(in the rows, 128 means zero)
Families of rows that turns and mirrors carry onto each other, the same ones carrying the whole set onto itself: the rest of each named row's family, in list order:
8 families of 4 rows:
Dazut: [149 124 135 140 145 124 116 120  80]
gil: [127 150 147 125  95 129 144 118  87]
limit: [146 122 132 148 143 116 117 128  81]
lonus: [142 153 156 112 128 100 123 104 114]
lev: [128 137 139 121  93 128 135 103  96]
Kemev: [133 157 151 122 118  99 125 104 121]
vovi: [151 126 138 145 137 121 108 121  82]
pavuf: [145 131 148 153 115 114 166 128 118]
Nereb: [152 147 142 125 134  99 111 110 118]
mupa: [152 132 150 156 132 104 166 129 107]
Mibi: [118 139 133 113 104 125 132 104 101]
suru: [153 148 157 154 115 113 163 132 105]
Res: [127 137 139 125  92 130 146 111  92]
doz: [143 141 153 114 131 100 115 107 120]
puboz: [150 129 142 163 124 115 157 135 113]
Serit: [163 129 147 155 134 114 158 130 108]
romol: [154 138 151 153 117 111 169 127 111]
Rep: [148 128 141 157 138 123 120 130  80]
tisiz: [140 123 143 136 149 121 112 128  86]
seb: [140 144 141 121 142 106 120 110 129]
gipi: [147 132 146 159 119 106 164 135 105]
davab: [133 136 129 122  95 127 153 112  92]
Pabe: [128 138 136 107 102 126 145 108  99]
Rasu: [147 125 128 137 148 131 117 125  91]
Pize: [138 143 157 123 128 101 121 102 127]
vifo: [143 145 156 123 142  95 117 108 114]
nas: [134 135 142 115  90 126 143 113  98]
dami: [157 142 141 151 108 110 165 132 110]
nor: [124 133 146 123  97 129 154 122  94]
taruv: [151 124 131 145 140 122 126 121  73]
Samud: [141 146 150 126 138 100 115 106 122]
zasa: [154 123 144 150 137 129 134 129  73]

Which other rows belong to the same family as mupa? lev, Pize, taruv
Which other rows belong to the same family as dami? Nereb, tisiz, nor
Which other rows belong to the same family as zasa? Kemev, Mibi, Serit
Which other rows belong to the same family as suru? gil, seb, Rasu
Which other rows belong to the same family as nas? limit, doz, gipi

Families of rows that turns and mirrors carry onto each other, the same ones carrying the whole set onto itself: the rest of each named row's family, in list order:
5 families of 8 rows:
Vug: [136 105 116 112 126 120 109 137 169 133 146 142 138 136 138 132 146 110
 142 121  92 153 155 139 126 122 130 141 133 146]
vam: [110 102 149 128 123 147  99 140 125 126 116 127 130 102 121 133 124  97
 139 132 118 149 154 122 107 148 129 105 119 113]
gak: [ 93 134 160 119 120 148  92 142 154 152 115 145 115 139 150 124 165 107
 149 120 117 119 144 124 142 152 123 125 107 140]
mipa: [112  97 151 126 125 149 100 139 126 118 121 129 122 112 119 126 127  93
 132 133 112 162 155 128 121 144 129 107 119 115]
Rapu: [103 145 142 134 114 108  87 156 117 163 132 119 129 119 144 105 160 128
 149 137 135 133 138 128 136 134 139 124 139 118]
sog: [124 124 129 131 124 137 133 117 156 152 110 143 116 122 131 174 131 101
 129 146  92 139 143 138 115 140 103 120 116 127]
fizo: [117 118 121 127 117 131 130 115 159 141 105 142 124 121 127 174 130 100
 131 139  94 131 139 143 118 138 102 121 113 123]
varad: [105 110 147 142 119 151  90 134 123 123 121 140 128 116 122 126 125  98
 130 131 115 154 154 122 108 148 131 108 119 114]
rafe: [ 82 133 160 109 137 118 130 130 118 147 128 131 108 137 128 105 128 105
 139 152 145 111 128 143 148 133 112 118 121 124]
kaga: [106 104 153 135 123 150  88 137 127 132 121 131 120 113 129 130 121 101
 137 143 113 160 155 125 112 147 134 109 115 114]
vapip: [ 78 137 154 124 138 121 127 131 122 138 128 121 117 144 127 105 128 104
 134 149 134 112 123 140 151 128 101 111 115 118]
govi: [ 92 139 164 125 121 139  90 138 150 145 111 152 112 131 149 131 164 106
 146 117 117 123 141 132 124 159 122 118 108 143]
zoli: [100 148 145 128 120 102  81 154 114 157 142 120 116 117 144 116 151 121
 146 130 137 134 131 134 130 130 139 117 138 110]
nobi: [115 137 149 132 112 111  83 157 111 162 138 121 128 116 136 113 159 126
 145 138 137 134 127 135 130 128 146 116 134 117]
ruk: [103 138 137 128 121 112  80 154 110 165 139 122 118 118 142 113 148 121
 150 129 138 122 131 140 135 132 140 121 146 117]
pasoz: [ 89 132 154 127 114 147  87 146 152 152 115 150 125 134 146 130 168 103
 152 121 122 113 136 129 130 152 126 119 109 142]
peka: [111 143 127 136 139 105 145 130 129 136 158 128 142 134 134 128 116 111
 142 132 120 143 145 130 140 114 105 123 161 115]
Lape: [114 137 126 134 145 103 140 135 125 143 157 128 141 131 137 129 122 109
 151 146 115 138 140 132 144 121  94 119 160 112]
mim: [141 151 119 112 120 105 136 125 161 157 150 123 131 156 133 138 141 117
 133 142 119 125 129 153 140 122 140 130 114 128]
daku: [125 122 131 129 118 137 141 127 157 144 108 144 123 127 122 170 131  86
 133 136 101 135 146 139 108 137 105 114 115 116]
div: [116 118 139 134 117 134 136 122 158 151 111 149 126 122 127 173 139  94
 135 142  95 129 139 132 115 136  95 111 116 121]
rofib: [106 137 130 131 132 100 146 136 125 142 163 133 133 130 136 137 121 109
 149 142 118 146 145 131 147 114 106 126 161 121]
Pur: [ 93 137 161 137 111 147  89 138 146 148 114 150 117 139 145 129 159 103
 144 122 117 117 144 128 124 161 131 126 110 143]
bem: [141 153 123 113 112 109 140 125 159 158 147 125 117 153 128 145 150 119
 128 142 122 128 134 143 146 125 139 132 117 126]
tira: [127 104 119 115 121 129 107 133 175 134 145 147 134 124 134 139 137 116
 148 127  98 160 150 140 123 111 129 140 132 143]
Fek: [133 153 122 117 120 111 144 118 156 156 148 124 128 162 140 137 136 118
 128 141 128 125 135 142 140 120 140 138 122 133]
laf: [131  98 110 116 119 124 106 131 163 142 140 143 137 128 136 140 137 117
 147 125  91 156 148 148 126 123 131 144 133 144]
Fod: [119 119 128 132 114 131 136 124 151 145 105 144 123 130 121 174 135  88
 131 140  92 136 146 132 118 141 104 114 116 123]
furak: [108  97 146 131 118 148  99 136 123 124 117 135 132 108 118 128 126  96
 133 141 110 148 150 126 114 148 134 103 118 118]
poza: [134 107 124 115 126 126 108 140 167 142 152 149 142 129 148 132 147 112
 147 127  90 155 149 144 128 116 124 141 136 143]
fulet: [ 94 132 156 127 112 143  92 144 152 156 102 145 121 137 154 132 167 110
 150 122 120 119 145 132 134 151 129 115 110 141]
fol: [ 84 137 151 111 139 119 121 126 123 145 124 127 113 137 128 109 126 102
 145 145 145 103 123 149 146 132 108 117 126 109]
mep: [141 106 121 110 125 129 104 135 162 137 154 143 135 135 135 139 145 113
 143 127  91 150 152 138 121 119 134 141 137 145]
lugun: [115 143 126 137 132 105 138 138 123 144 156 127 132 122 130 131 125 106
 150 139 120 147 143 123 151 116  92 118 157 110]
Kosa: [107 147 139 136 117 117  81 156 119 161 136 117 122 119 133 110 160 122
 148 132 137 128 129 127 133 134 142 120 141 117]
mupom: [138 152 120 108 120 115 135 129 153 154 156 131 121 158 129 139 142 118
 135 144 117 122 126 150 146 120 139 138 115 132]
runek: [ 87 131 160 111 141 119 134 131 126 142 133 121 117 139 126 107 127 102
 131 154 136 111 122 147 144 131 111 116 111 107]
fir: [134 158 120 112 120 112 143 117 161 155 150 130 122 146 131 135 138 121
 127 146 129 128 129 142 141 114 136 131 117 132]
rivo: [107 134 120 134 138 103 137 128 128 137 163 129 134 128 131 124 127 105
 145 146 113 142 140 135 148 119  94 116 159 114]
Rof: [ 87 137 155 117 145 127 126 136 124 142 128 120 116 146 124 106 121 102
 139 153 140 110 130 143 152 130 107 118 121 112]

Which other rows belong to the same family as govi? sog, rafe, kaga, zoli, rofib, tira, fir
Which other rows belong to the same family as Vug? pasoz, Lape, mim, Fod, furak, Kosa, Rof
Which other rows belong to the same family as rivo? vam, Rapu, vapip, daku, fulet, mep, mupom
Which other rows belong to the same family as nobi? gak, mipa, div, bem, poza, lugun, runek

